In the rows, zero is written as 128.
Each path is a new rotation, seen through one point. The rows after it are directions, each followed by how far the rotation turns it, in degrees a step (0 if it stays put).
Each turn is a multiple of 5 degrees from 10 to 175, or 0.
Each row of a path follows its step; steps can be skipped.
Rotation 1:
step 1: [135 113 119 125 129 114 118 127 129 117 124 128 133 124 124 123 137 119
 130 129 124 125 125 132 124 126 135 132 122 113 124 129 136 122 132 126
 125 139 122 132 136 119 129 132 120 127 127 140 130 121 132 124 133 118
 123 129 127 141 124 120 138 130 115 120 126 131 135]
step 3: [124 127 132 128 122 121 140 125 136 143 131 126 121 124 129 117 129 132
 124 126 128 119 114 127 136 133 132 117 132 118 132 131 126 125 130 126
 120 136 132 129 130 129 129 134 134 131 127 127 119 119 130 110 130 121
 134 145 132 127 132 128 141 118 132 134 129 137 125]
step 8: [126 118 125 117 132 126 131 119 125 126 127 122 123 130 136 125 134 132
 120 127 122 109 121 124 127 120 126 122 135 114 122 133 126 119 136 123
 125 130 136 125 131 135 132 128 140 132 120 139 122 124 114 129 121 132
 123 123 128 124 133 126 141 134 133 117 120 129 131]
step 12: [135 116 124 138 135 124 130 127 122 127 132 130 137 128 119 118 146 125
 122 131 135 123 116 121 134 125 125 123 130 133 128 131 131 122 136 131
 119 137 139 132 134 133 132 136 119 140 119 128 118 131 124 125 121 131
 133 122 132 135 127 141 131 125 121 124 120 131 132]
step 19: [127 108 120 124 121 127 129 127 135 129 130 126 124 132 130 120 129 126
 120 143 135 118 129 126 123 127 132 126 133 122 127 117 125 128 133 128
 130 132 132 131 121 126 136 131 124 118 132 134 128 134 127 124 132 126
 135 132 149 138 138 126 145 124 128 126 126 139 122]
step 22: [128 111 136 134 130 126 123 121 130 132 129 126 124 128 127 125 127 121
 114 125 128 114 121 127 133 126 141 131 136 125 135 123 130 110 131 132
 129 127 131 136 124 125 124 140 128 133 132 130 123 137 132 125 133 120
 140 131 132 132 130 123 138 113 125 136 122 137 125]
step 23: [132 115 124 128 132 123 129 127 138 126 126 115 130 129 125 125 129 140
 125 137 132 119 117 122 124 128 117 136 134 120 126 119 137 133 139 132
 123 136 127 120 140 117 126 130 123 122 129 128 125 118 136 124 121 121
 129 126 127 129 120 131 131 141 127 128 120 145 130]
step 32: [133 113 128 130 125 119 127 135 135 134 129 122 128 132 129 130 117 132
 126 139 127 125 115 130 132 133 145 124 132 129 119 132 129 131 135 138
 139 135 146 129 122 116 132 122 122 125 133 135 129 134 123 126 128 137
 124 129 137 138 131 128 137 122 123 127 126 138 131]
step 33: [133 119 131 132 131 119 128 133 139 124 134 129 129 138 115 122 128 124
 126 120 121 113 120 123 130 120 127 121 138 125 132 129 125 123 126 141
 123 127 124 119 128 127 135 133 125 130 123 123 126 114 126 116 126 116
 120 132 120 127 132 124 142 134 122 124 136 136 120]
Directions:
[130 128 127 127 124 127 130 126 128 127 126 128 128 127 131 127 126 130
 131 127 131 130 127 129 129 130 130 127 127 126 126 128 129 128 128 126
 129 128 126 127 129 129 129 128 129 129 129 131 127 129 128 127 129 127
 129 128 131 128 131 125 130 126 127 126 128 126 130] : 140
[130 128 130 131 128 128 128 129 127 128 127 129 129 129 127 128 125 126
 131 128 131 128 129 127 130 128 130 126 127 129 128 131 129 126 126 126
 133 126 129 129 128 127 127 127 129 129 129 129 128 123 128 128 130 130
 125 130 126 130 128 129 128 130 128 128 127 130 129] : 95
[128 127 127 127 129 127 131 128 127 128 131 130 126 126 127 130 127 128
 127 131 131 125 129 130 131 131 128 128 128 132 130 128 127 126 128 129
 128 128 130 129 128 128 130 129 130 128 128 131 125 132 128 128 127 131
 131 128 128 129 128 127 127 128 127 127 127 129 129] : 110
[131 127 129 130 130 131 131 131 127 127 130 124 130 130 127 130 128 128
 128 128 126 129 127 128 128 127 128 124 128 129 125 127 130 128 129 129
 129 129 129 127 129 130 128 128 131 129 127 128 128 127 128 127 127 130
 127 124 129 127 129 128 127 126 126 127 130 125 127] : 20
[128 126 133 128 129 126 131 128 130 127 126 127 130 126 125 128 127 130
 129 130 130 129 129 129 128 130 127 126 130 129 131 128 127 128 131 128
 127 127 129 129 128 125 127 125 128 126 127 128 129 126 129 126 129 124
 129 127 129 126 129 129 128 128 129 128 131 128 125] : 110
[128 132 127 127 129 127 131 132 132 128 127 127 131 128 125 125 126 130
 127 125 127 127 129 128 128 129 129 130 128 128 128 130 126 128 130 126
 130 130 128 130 127 129 128 131 128 128 132 128 130 129 127 128 128 129
 128 126 128 127 127 128 128 126 129 128 128 128 129] : 100
Rotation 2:
step 0: [125 128 124 126 131 131 124 126 134 133 120 123 135 128 127 140 132 114
 137 129 127 123 133 130 134 133 121 118 127 126 127 118 120 131 129 130
 128 128 132 138 134 117 123 131 119 135 125 125 126 122 138 117 131 132
 134 117 133 138 133 125 117 131 129 134 137 122 123]
step 2: [124 130 122 120 127 130 130 129 142 128 125 125 130 125 124 111 123 121
 133 128 136 134 132 125 127 131 134 133 125 122 133 130 121 129 133 127
 128 130 120 136 130 130 118 118 136 124 132 144 135 120 130 141 137 127
 126 126 127 130 126 138 117 125 124 122 125 131 129]
step 13: [123 139 126 126 132 124 131 136 120 127 128 124 135 130 139 131 129 128
 132 128 129 128 118 124 124 130 121 132 125 129 123 133 133 123 130 130
 124 130 128 121 117 138 121 117 135 130 127 115 123 134 122 121 132 132
 121 134 122 117 125 140 130 116 134 123 137 136 120]
step 15: [130 118 121 129 124 125 134 121 133 135 117 129 118 127 130 143 135 127
 137 125 123 130 127 137 125 124 123 126 133 124 124 126 129 130 133 145
 135 118 130 122 124 120 128 135 135 132 130 125 128 124 131 121 135 126
 127 125 127 125 129 124 140 127 135 127 116 138 126]
step 18: [113 126 135 111 131 137 128 132 123 132 131 129 122 127 134 119 133 125
 134 133 129 123 126 136 135 123 133 133 126 137 122 124 121 125 124 127
 135 131 122 130 118 128 117 128 133 116 131 134 130 119 124 134 132 127
 130 120 122 130 133 121 125 121 130 132 120 132 117]
step 25: [134 126 122 133 131 132 133 137 136 133 115 122 133 131 133 122 128 123
 136 135 127 125 127 120 122 132 132 120 134 121 117 126 137 125 132 131
 123 121 119 118 124 138 122 129 134 134 129 123 118 124 128 123 131 133
 134 135 134 143 122 135 131 130 127 126 133 130 118]
step 28: [133 128 129 130 141 129 121 127 130 121 137 117 134 119 123 127 130 126
 125 127 129 131 124 121 124 126 132 122 119 141 122 131 122 126 129 123
 126 132 132 120 130 129 115 135 129 121 129 122 136 125 125 120 130 139
 134 118 120 128 139 133 124 135 126 133 137 128 121]
step 29: [129 123 127 115 129 122 125 135 129 135 120 130 135 134 123 123 124 121
 132 123 126 137 128 122 124 133 127 135 130 121 131 133 129 133 132 124
 121 133 144 128 117 124 119 126 130 129 125 131 118 122 125 137 131 124
 130 134 131 116 126 135 134 125 133 128 146 125 130]
step 35: [132 138 118 125 131 135 131 130 117 140 122 117 132 132 130 119 125 118
 132 135 126 126 128 133 127 128 132 127 139 125 135 126 131 127 127 125
 127 135 135 130 125 134 128 121 119 136 121 125 125 125 136 134 130 126
 130 125 132 127 122 127 113 128 130 138 141 121 139]
Directions:
[128 127 129 126 126 128 125 129 128 125 127 129 127 128 127 124 127 127
 125 129 129 128 127 128 128 130 126 130 129 129 125 127 126 130 129 129
 130 126 127 128 126 125 128 127 128 127 131 128 124 127 129 129 129 127
 132 130 128 130 128 128 130 128 130 126 129 128 126] : 95
[128 128 125 128 127 129 127 128 130 128 126 125 128 129 126 126 125 128
 128 127 129 127 130 128 127 125 125 129 129 128 128 128 127 128 129 127
 127 133 128 127 127 129 129 130 129 131 129 131 126 129 127 131 127 126
 127 128 127 126 129 127 126 129 128 127 129 128 132] : 120
[128 130 128 130 128 128 125 125 131 129 132 127 127 128 128 128 126 129
 125 129 126 130 126 126 129 125 126 129 128 130 128 133 129 128 126 127
 130 131 127 127 127 126 127 128 126 127 128 127 128 128 126 128 128 129
 128 128 128 130 130 125 130 126 129 129 125 129 128] : 175
[130 125 128 131 127 128 128 126 129 127 129 126 127 127 130 131 126 129
 126 127 126 128 128 127 128 130 127 126 129 129 127 127 128 128 131 130
 128 128 124 127 128 130 128 129 129 128 126 131 128 128 132 128 129 126
 128 132 129 126 126 127 128 128 129 130 126 127 127] : 65
[127 127 129 131 129 130 131 126 129 125 127 127 126 130 128 129 129 128
 126 126 127 127 126 129 127 128 127 131 127 129 130 131 127 129 127 128
 125 128 132 128 128 130 128 126 126 127 127 126 129 125 129 128 127 128
 128 129 127 125 130 129 129 129 130 126 130 128 127] : 45
[127 128 128 126 129 127 128 130 129 124 131 129 127 129 128 128 123 128
 129 127 127 131 127 128 129 129 127 126 127 129 128 128 128 128 130 127
 131 128 129 129 127 131 129 125 129 130 130 129 131 129 127 128 129 125
 128 125 125 127 130 130 128 128 126 130 127 126 125] : 70
[129 128 124 131 129 129 129 129 127 130 129 129 126 127 125 126 129 127
 130 129 128 132 129 128 126 129 129 127 127 125 129 131 130 128 130 126
 129 127 129 128 128 129 129 127 129 127 130 131 127 126 128 128 126 130
 128 132 128 130 129 129 131 129 131 127 127 126 128] : 80
Rotation 3:
step 2: [130 131 139 131 119 127 127 122 120 124 117 131 117 131 128 120 127 127
 130 130 130 125 109 128 126 124 128 128 120 124 127 118 120 125 123 127
 123 124 127 121 143 117 128 126 127 128 143 130 134 132 127 124 129 117
 137 135 116 135 130 131 123 121 130 136 111 128 131]
step 5: [125 129 124 138 135 135 123 129 127 136 123 126 125 127 127 118 118 135
 126 128 125 128 122 126 140 127 123 124 136 127 120 123 128 123 123 125
 127 125 132 118 113 132 141 114 138 131 123 115 132 130 130 121 127 118
 136 123 117 140 137 126 125 137 132 132 123 129 142]
step 10: [134 114 130 116 129 128 127 124 121 124 128 138 115 127 129 128 122 125
 126 131 131 126 128 122 121 135 141 113 137 119 125 117 134 130 127 132
 128 119 132 135 135 128 127 123 132 112 125 129 128 130 129 133 144 119
 122 127 122 134 138 128 130 122 122 132 137 131 119]
step 12: [125 118 141 134 130 117 123 130 123 128 133 128 118 121 124 128 134 117
 125 129 132 135 120 141 139 131 116 134 127 140 127 129 125 121 119 119
 138 122 127 136 127 135 132 127 131 139 125 118 128 130 130 134 115 121
 124 128 123 128 123 120 119 130 118 129 137 126 130]
step 15: [129 124 130 139 122 123 135 134 133 129 138 127 126 138 127 123 124 136
 124 118 125 134 126 146 117 140 122 126 130 130 127 134 129 123 123 130
 130 127 121 128 132 120 135 127 134 128 142 141 121 123 128 124 123 122
 128 121 130 131 131 141 115 129 119 142 131 126 130]
step 16: [119 123 132 135 124 131 134 137 118 117 125 139 127 128 121 123 113 117
 123 116 127 137 128 128 136 128 119 127 140 127 125 133 123 134 127 138
 132 124 125 125 133 130 130 123 125 125 130 124 124 126 131 133 136 122
 132 130 113 128 119 142 114 127 136 132 121 123 131]
step 18: [119 128 125 134 122 124 118 130 132 127 117 125 130 123 131 118 122 135
 128 126 131 136 128 141 119 120 130 131 129 125 129 124 120 120 122 116
 115 125 129 139 139 121 128 122 136 130 135 124 134 139 134 121 134 114
 122 122 127 126 136 119 139 128 124 135 131 124 121]
step 21: [120 126 135 126 131 130 129 118 121 144 127 121 125 131 138 125 116 140
 128 140 129 134 117 128 117 128 129 124 124 130 124 125 124 123 115 135
 136 129 128 124 117 119 131 120 125 122 135 120 127 132 122 136 129 115
 134 127 128 134 135 123 124 119 130 127 126 129 115]
step 29: [136 126 132 128 115 129 124 117 113 119 128 126 125 137 116 123 125 122
 121 128 122 133 124 135 117 140 127 132 122 127 139 119 121 122 123 131
 120 118 133 140 132 130 133 118 126 132 135 127 120 133 123 124 131 127
 126 130 120 129 131 134 123 126 125 126 141 129 118]
Directions:
[127 129 129 127 127 130 127 126 128 126 129 131 125 124 126 129 127 129
 132 127 129 128 126 126 130 128 128 126 128 127 126 129 129 129 130 129
 126 126 126 126 125 128 127 129 127 129 127 127 131 128 126 128 126 126
 126 129 128 126 127 129 126 129 126 129 126 130 130] : 100
[130 128 126 130 129 127 128 127 131 127 125 129 129 125 129 129 128 131
 129 127 125 126 130 127 127 126 128 127 129 127 125 129 128 128 129 128
 127 126 131 126 128 129 130 127 130 127 128 130 127 130 129 126 129 129
 129 127 126 127 130 125 129 130 125 131 130 129 128] : 80
[129 126 128 126 128 128 128 129 125 128 127 131 124 129 127 128 125 128
 126 127 129 124 129 127 129 128 127 129 127 127 130 128 130 127 131 126
 126 131 128 126 128 127 127 126 130 128 128 130 126 129 127 126 125 129
 130 125 129 128 129 129 125 127 127 128 128 128 126] : 80
[126 127 129 128 133 131 127 129 129 129 127 127 127 126 126 131 126 126
 127 129 126 127 126 128 128 127 127 131 127 129 129 128 127 127 128 129
 128 129 129 127 125 128 128 127 130 127 128 125 128 129 132 127 131 127
 126 126 125 127 125 129 129 126 130 128 128 126 128] : 160
[128 127 127 129 128 127 129 129 130 129 129 128 126 129 130 125 131 130
 128 127 126 131 127 128 130 128 127 129 126 131 127 126 127 126 126 131
 125 126 128 129 128 126 127 126 129 129 128 130 127 131 129 128 124 126
 128 125 128 128 128 127 127 125 129 127 126 127 131] : 110
